[[ 63  33  24 -88  10 -33  72 -69 -27 -16]
 [ 46 -32 -47 -80  70 -59  10 -16 -11   0]]
->
[[ 46 -32 -47 -80  70 -59  10 -16 -11   0]]

[[ 17 -58 -12]
 [-22  17 -58]
 [  9 -22  17]
 [-12 -18 -72]
 [-58 -12 -18]
 [-18 -72   6]
 [ 37   9 -22]
 [-54  37   9]
 [-72   6  33]]
->
[[-22  17 -58]
 [-12 -18 -72]
 [-18 -72   6]
 [-54  37   9]]

[[-25  31]
 [-91  82]
 [ 72 -70]]
->
[[-91  82]]

[[  2   1  -4  -2  -2  -1   4   2]
 [ -5   4   1  -4   3  -1   1  -5]
 [  7 -14   5   8   1 -11  11   5]
 [  0   1 -10   5   6   0  -4   3]
 [  2   2  -2   5   4  -3   4  -6]
 [-12  18 -10   3 -46  56   7  85]
 [  0   4  -2  -5   0   3   2  -1]
 [  5   3  -6   2  -4  -1  -1   8]]
->
[[ -5   4   1  -4   3  -1   1  -5]
 [  0   1 -10   5   6   0  -4   3]
 [-12  18 -10   3 -46  56   7  85]
 [  5   3  -6   2  -4  -1  -1   8]]

[[ -9  37  18 -18  34   2]
 [  7  -4  -5   4   3  -7]
 [ 26 -46 -30  22 -25  10]
 [-24  45   0 -46  18 -36]
 [-25 -14 -29 -37 -43 -37]
 [-17   1  -4 -14   0  -7]
 [ -9 -14 -27 -13 -16 -23]
 [  0 -54 -50 -10 -59  -9]
 [-20  -9 -29 -31   1 -17]
 [-12  81  67   8  61 -17]
 [ 11 -26 -16  24  -1  -3]]
->
[[  7  -4  -5   4   3  -7]
 [-24  45   0 -46  18 -36]
 [-17   1  -4 -14   0  -7]
 [  0 -54 -50 -10 -59  -9]
 [-12  81  67   8  61 -17]]

[[  4  19  -4 -32]
 [  1   0 -21 -18]
 [ 11 -24 -34 -14]
 [ 41 -11  68 -92]]
->
[[  1   0 -21 -18]
 [ 41 -11  68 -92]]
